[[150 115 149 155 120]
 [108 141 133 132 118]
 [143 119 142 147 123]] | 149

[124 149 126 129 143] | 129

[112 109 143 101 131] | 112

[[104 119 149 155 145 119 141]
 [112 118 122 123 132 154 117]
 [124 138 124 135 139 105 111]] | 149

[151 126 105 135 140 121 156] | 140

[[144 108 122 157]
 [155 145 107 142]
 [104 102 134 108]] | 145

[143 121 144 145 154] | 144

[[129 126 125 126 128]
 [138 120 106 118 120]] | 128

[120 129 145 153 101] | 129
---
array([136,  99, 143, 147, 157, 136]) Answer: 136, 136

array([156, 132, 130, 117, 123, 128]) Answer: 128, 156

array([150, 143, 132, 153, 150, 148]) Answer: 148, 150

array([136, 145, 125, 129, 130, 154, 104]) Answer: 104, 136

array([135, 102, 129, 107, 154]) Answer: 154, 135

array([130, 123, 119, 128, 137, 154]) Answer: 154, 130

array([131, 102, 134, 123, 129]) Answer: 129, 131

array([[127, 158, 137, 129],
       [125, 151, 140, 129]]) Answer: 129, 125
---
[[120 127 125 115]
 [140 126 102 103]
 [118 127 154 113]] ⇒ 102

[[114 126 123 133 123 156 130]
 [102 133 126 118 128 142 138]] ⇒ 156

[[124 115 114 136 136 121]
 [141 142 152 124 145 152]] ⇒ 136

[[134 115 124 117 114 116 135]
 [126 142 131 149 125 141 115]
 [125 137 126 155 133 140 112]] ⇒ 141

[[128 128 128 127 128 127]
 [149 125 133 153 158 157]] ⇒ 128

[[112 104 102 102]
 [115 118 118 118]
 [116 123 124 123]] ⇒ 118

[[138 151 135  99 157 152 105]
 [127 134 132 108 122 129 116]
 [146 144 142 155 157 148 142]] ⇒ 129

[[116 146 137 112 123 109]
 [106 109 142 132 132 113]
 [121 130 116 142 113 119]] ⇒ 132

[[119 118 139 109]
 [140 129 111 151]] ⇒ 139
---
[155, 124, 133, 152, 116, 125] ==> 155, 152
[100, 146, 139, 140] ==> 146, 140
[[124, 140, 121, 119, 130], [121, 146, 104, 107, 135], [134, 124, 140, 142, 119]] ==> 146, 142
[114, 116, 155, 120, 123, 121] ==> 155, 123
[155, 155, 158, 127, 157, 155, 156] ==> 158, 157
[133, 111, 152, 149, 121] ==> 152, 149
[116, 128, 137, 151] ==> 151, 137
[138, 138, 126, 139, 147, 134, 149] ==> 149, 147
[149, 102, 145, 132] ==> 149, 145
---
array([143, 119, 114,  98, 141, 121]) 98

array([[106, 110, 125, 122, 131, 134],
       [110, 112, 123, 124, 137, 137],
       [135, 136, 133, 131, 131, 130]]) 131

array([103, 150, 125, 126, 132, 136, 131]) 132

array([121, 114, 126, 124, 131, 153, 151]) 131

array([[140, 130, 130, 100],
       [105, 141, 143, 114]]) 141

array([121, 123, 130, 151, 129, 134]) 151

array([158, 139, 132, 113]) 139
---
[156 155 117 135 116] ==> 156, 116

[124 129 103 115] ==> 129, 103

[[131 114 109 121 146]
 [138 114 100 145 124]] ==> 146, 100

[ 99 147 112 108 131 127 150] ==> 150, 99

[[130 116 104 118 132 125 137]
 [126 141 152 139 123 131 120]
 [121 138 142 145 114 133 119]] ==> 152, 104

[[135 123 124 131 155]
 [135 127 129 128 111]
 [136 130 135 121 104]] ==> 155, 104

[[124 130 112 149 125 138]
 [102 148 123 143 121 122]
 [121 131 111 150 122 142]] ==> 150, 102

[[129 126 126 122 120]
 [146 109 103 138 132]] ==> 146, 103

[[128 135 137 124 141]
 [128 134 137 123 140]
 [116 158 127 127 127]] ==> 158, 116

[[150 136 127 140 134]
 [148 135 128 136 133]
 [130 134 139 123 140]] ==> 150, 123
---
[[123 121 135 128]
 [142 130 124 130]
 [103 125 142 125]] Answer: 130

[[118 122 132 136 120]
 [124 127 131 134 103]] Answer: 131

[[114 146 128 144 128]
 [119 118 139 131 157]] Answer: 139

[[143 121 104 132 130 133 128]
 [145 119 102 125 139 126 128]] Answer: 139

[[108 126 124 125 126 115]
 [132 131 103 129 126 114]] Answer: 129

[[118 128 146 108]
 [138 126 140 145]
 [137 109 119 152]] Answer: 126

[[148 128 136 123]
 [140 131 131 129]
 [153 128 139 119]] Answer: 131

[[117 143 112 113 117 142 107]
 [125 121 149 133 111 125 146]
 [113 118 148 141 158 137 134]] Answer: 111
---
155	142	114	141 → 141

141	145	114	117	138	112	149
133	140	115	126	138	116	147
→ 145

125	134	138	128	151	127	135 → 135

117	129	153	106 → 117

136	127	141	146	154	152 → 146

156	149	143	145 → 145
